runs of hidden systems:
In the rows, 128 means zero.
seq 1, j421 (6 x 28):
[[119 114 152 181 157 131 145 104 160 182 122 172 151 137 157 161 103 126
  150 123 137 141 139  49 158 130 135 100]
 [156 133 143 218 117  78 140 156 134 161  91 179 131 137 121 136  80  95
  124 150 124 136 160 103 136 145 147 127]
 [175 152 122 174  86  61 125 186  99 111  90 139 118 132  94 104  97  97
  102 158 103 116 157 178 106 137 142 165]
 [148 144 107  88  89 103 110 165  93  81 123  86 109 123  92  93 144 125
  106 137 111 108 121 207  96 122 126 167]
 [108 127 110  41 121 161 112 110 117  93 156  71 119 119 123 104 173 158
  134 112 128 122  92 175 116 108 109 142]
 [ 84 110 133  68 160 188 120  79 152 140 164 101 133 120 155 142 165 162
  151  99 151 142  90 104 145 113 106 100]]
seq 2, j750 (6 x 28):
[[125 131 159 190 160 158 129 119 156 155 130 172 117 123 181 180 104 128
  106 122 146 141 137  61 163 163 123  93]
 [122 126 134 128 170 210 113 115 132  91 142 129 109 125 185 196 136 151
   90 109 142 121 136  79 166 150 123 110]
 [126 126 104  64 146 199 110 132 106  56 147  83 117 127 146 157 158 146
  101 115 124  95 127 130 136 127 132 150]
 [133 122  92  54 105 122 120 139  99  80 123  73 137 133  92 101 158 129
  137 128 107  95 124 173 105  96 142 174]
 [134 121 107 101  86  57 140 135 117 147 111 106 156 140  65  67 132 110
  176 141 105 125 123 175  89  93 147 161]
 [127 122 147 163 104  48 145 117 151 204 115 155 149 133  95  81 109 114
  172 138 129 161 119 134 106 112 129 117]]
seq 3, j228 (6 x 28):
[[ 98 103 108  46 148 178 129  90 131 111 154  82 150 135 139 132 171 155
  164 103 126 114 105 110 135  91 130 138]
 [131 101  95  94 150 172 138 127 108  79 113 108 158 155 139 167 143 128
  136 116 108  78 159  75 143 102 171 169]
 [164 126 110 171 131 121 139 168 101  89  86 146 135 148 135 164 102 102
  102 142 101  88 183  93 141 134 168 166]
 [169 154 142 214 105  75 128 173 121 132  94 167 109 128 119 127  82  99
   92 156 118 130 157 137 127 161 136 134]
 [136 157 160 177  95  73 117 141 143 179 129 152 101 107 114  91 105 121
  112 143 140 168 106 177 112 155  92  95]
 [ 96 135 156 101 117 116 115  97 157 183 158 115 116 105 122  88 147 146
  150 117 152 174  74 165 114 128  83  88]]
seq 4, j24 (6 x 28):
[[113 120 157 176 158 139 136  99 163 184 133 171 141 131 161 160 107 129
  146 123 146 151 130  58 152 139 126  94]
 [122 110 129 146 172 182 139 112 137 119 122 146 145 144 175 196 122 134
  125 115 132 107 155  39 163 125 147 124]
 [132 111  95  92 155 181 131 139 105  64 117 107 140 146 143 173 140 128
  116 117 111  80 159  85 149 114 161 164]
 [139 125  92  65 112 139 118 150  90  62 120  77 131 137  97 111 154 129
  124 129 105  86 134 165 111 107 146 177]
 [132 143 119  79  84  91 112 142 107 115 135  85 116 118  82  71 149 132
  129 134 117 133 100 217  90 111 109 150]
 [118 151 153 126  95  84 115 126 144 171 148 125 103 103 104  73 135 133
  133 134 144 174  83 193 103 140  86  99]]
seq 5, j649 (6 x 28):
[[ 91 117 146 108 172 197 120  83 156 144 161 126 119 114 178 166 148 160
  129 104 157 144 101  84 156 137 100  81]
 [127 145 165 183 153 167 112 122 154 147 140 163  97 113 181 170 108 133
   85 123 154 152 120  93 157 174 103  82]
 [168 153 150 216 120 108 118 168 124 128 104 170  97 124 146 153  82 108
   72 150 122 133 154 129 139 176 124 121]
 [176 146 115 173  91  71 125 188  95 101  89 141 120 135  97 118 101 101
  101 155  97 107 164 166 113 135 152 169]
 [148 123  95  88  91  85 128 155  93  92 106  94 142 141  76  88 142 113
  144 138  99 100 140 179 101  96 152 182]
 [106 113 104  42 116 129 128 106 121 118 143  74 148 129  97  92 173 143
  169 116 118 119 100 163 105  82 126 150]]
seq 6, j561 (6 x 28):
[[ 96  88 122  96 142 113 153  81 148 181 129 121 183 147 106 117 146 127
  209 115 135 133 122  82 127  80 143 128]
 [117 112 146 173 131  78 150 101 159 207 116 165 163 143 117 111 110 118
  183 126 136 158 126  90 126 107 134 107]
 [146 141 164 214 120  82 132 139 148 185 113 178 118 123 130 126  90 110
  123 143 136 163 136 117 137 155 119  97]
 [158 166 157 198 117 121 109 164 130 126 119 160  78 112 152 141  93 117
   62 144 135 144 130 148 136 185 104 107]
 [153 165 132 136 121 164  98 166 110  69 136 120  72 107 157 148 125 138
   46 135 128 119 125 172 133 180 107 128]
 [131 139 107  63 126 182 104 146 103  58 147  83 100 114 135 135 158 145
   89 122 123 102 115 170 123 140 118 148]]

runs to name:
seq 7 (3 x 28):
[[101 128 126  66 152 204 107 103 129  93 172  91 110 113 161 152 167 166
  111 104 144 128  97 131 141 128 103 110]
 [112 153 162 126 143 176 103 111 150 138 164 130  82  96 166 138 134 156
   86 115 160 162  87 142 144 174  76  76]
 [142 161 170 194 117 100 114 140 148 169 131 161  90 104 139 121  96 123
   91 142 148 169 113 152 130 175  94  88]]
 -> j649
seq 8 (3 x 28):
[[113 115 107  57 158 204 116 110 115  75 148  87 127 130 155 164 164 152
  119 105 132 101 121 112 143 117 132 143]
 [117 124  97  44 115 140 119 127 105  87 140  68 130 128 105 100 171 144
  140 119 114 103 106 172 107  96 129 160]
 [128 131 113  91  85  68 127 137 118 141 123  99 138 128  70  60 144 121
  163 135 110 131 111 198  88  96 127 155]]
 -> j750
seq 9 (3 x 28):
[[ 94  90 130 104 157 138 148  75 160 182 136 131 174 143 130 132 141 135
  197 108 140 138 116  66 139  87 138 118]
 [ 92 107 126  75 172 200 129  83 143 120 158 110 138 128 166 162 159 160
  147 100 144 124 110  82 155 113 120 109]
 [119 135 116  76 151 210 105 125 113  67 157  94 104 115 161 165 158 158
   86 109 137 112 119 132 145 144 116 127]]
 -> j24
seq 10 (3 x 28):
[[142 125 136 186 108  48 150 137 139 185  99 167 153 141  93  95  98  95
  163 148 117 141 145 122 114 115 147 134]
 [165 144 142 218 117  85 132 164 125 144  91 178 123 133 132 149  80 100
  100 151 123 131 166 109 138 158 142 129]
 [155 152 141 185 141 164 111 158 121  93 120 153  87 119 179 180  99 129
   53 134 128 120 150 109 155 180 123 122]]
 -> j561
seq 11 (3 x 28):
[[152 134 115 136  80  46 133 160 109 137 100 124 142 138  69  74 117 101
  149 151 102 126 136 183  95 105 145 168]
 [138 122 139 189 107  52 148 131 140 189  95 170 153 142 100 103  95  98
  164 145 119 139 147 111 117 115 141 130]
 [119 119 159 190 152 122 141 109 166 187 121 176 142 134 156 151 100 121
  148 127 142 152 134  65 152 136 129  94]]
 -> j750
seq 12 (3 x 28):
[[126  99 117 137 167 170 144 112 129 116 114 141 160 149 161 186 124 126
  142 117 119  97 164  43 161 111 162 143]
 [160 137 136 191 145 154 127 154 120 101 104 162 114 136 172 185  96 119
   79 136 121 107 169  78 156 161 148 133]
 [163 166 152 195 113 120 109 172 120 113 116 154  76 111 151 139  98 120
   54 147 125 136 137 156 132 182 107 116]]
 -> j228
seq 13 (3 x 28):
[[130 169 161 145 116 131  96 136 139 144 153 130  72  96 141 110 120 142
   78 129 151 167  86 184 124 177  75  90]
 [149 165 132 117  90 112  97 163 107  99 135 103  79 104 112  92 135 135
   80 139 124 136 102 221 104 155  97 133]
 [150 141  97  90  96 111 118 166  86  68 113  87 118 128  92 102 140 118
  108 137 106  93 138 188 102 117 139 172]]
 -> j561
seq 14 (3 x 28):
[[120 105  97  61 108  98 140 120 112 121 124  89 166 141  79  88 156 129
  181 125 107 109 123 154 101  73 149 171]
 [ 95 128 126  58 113 118 118  96 140 155 158  85 132 115  98  76 164 149
  165 115 139 148  76 172 107 104  99 116]
 [101 144 158 103 133 154 105 101 155 158 169 112  93  95 150 113 148 155
  116 113 158 170  71 160 134 151  71  79]]
 -> j24
seq 15 (3 x 28):
[[141 118 142 202 133  85 151 132 144 176  95 181 156 148 126 144  88 100
  151 140 126 128 165  70 139 127 153 122]
 [141 142 160 207 147 141 125 138 146 146 117 177 104 125 170 169  93 120
   89 135 138 139 145  82 154 174 122  95]
 [134 164 158 158 140 177  98 134 135 109 149 142  75 101 178 164 118 148
   56 127 149 151 113 140 150 185  92  91]]
 -> j561
seq 16 (3 x 28):
[[148 123 124 163  95  42 147 150 123 161  91 148 154 146  80  85 104  92
  162 151 104 125 148 139 103 106 153 156]
 [166 127 125 208 123  87 141 166 115 125  82 171 142 146 126 151  85  95
  116 151 108 114 181  98 136 137 163 151]
 [152 136 139 179 156 170 125 146 123  98 114 158 109 133 178 194 103 125
   76 128 124 113 160  75 165 161 138 129]]
 -> j561
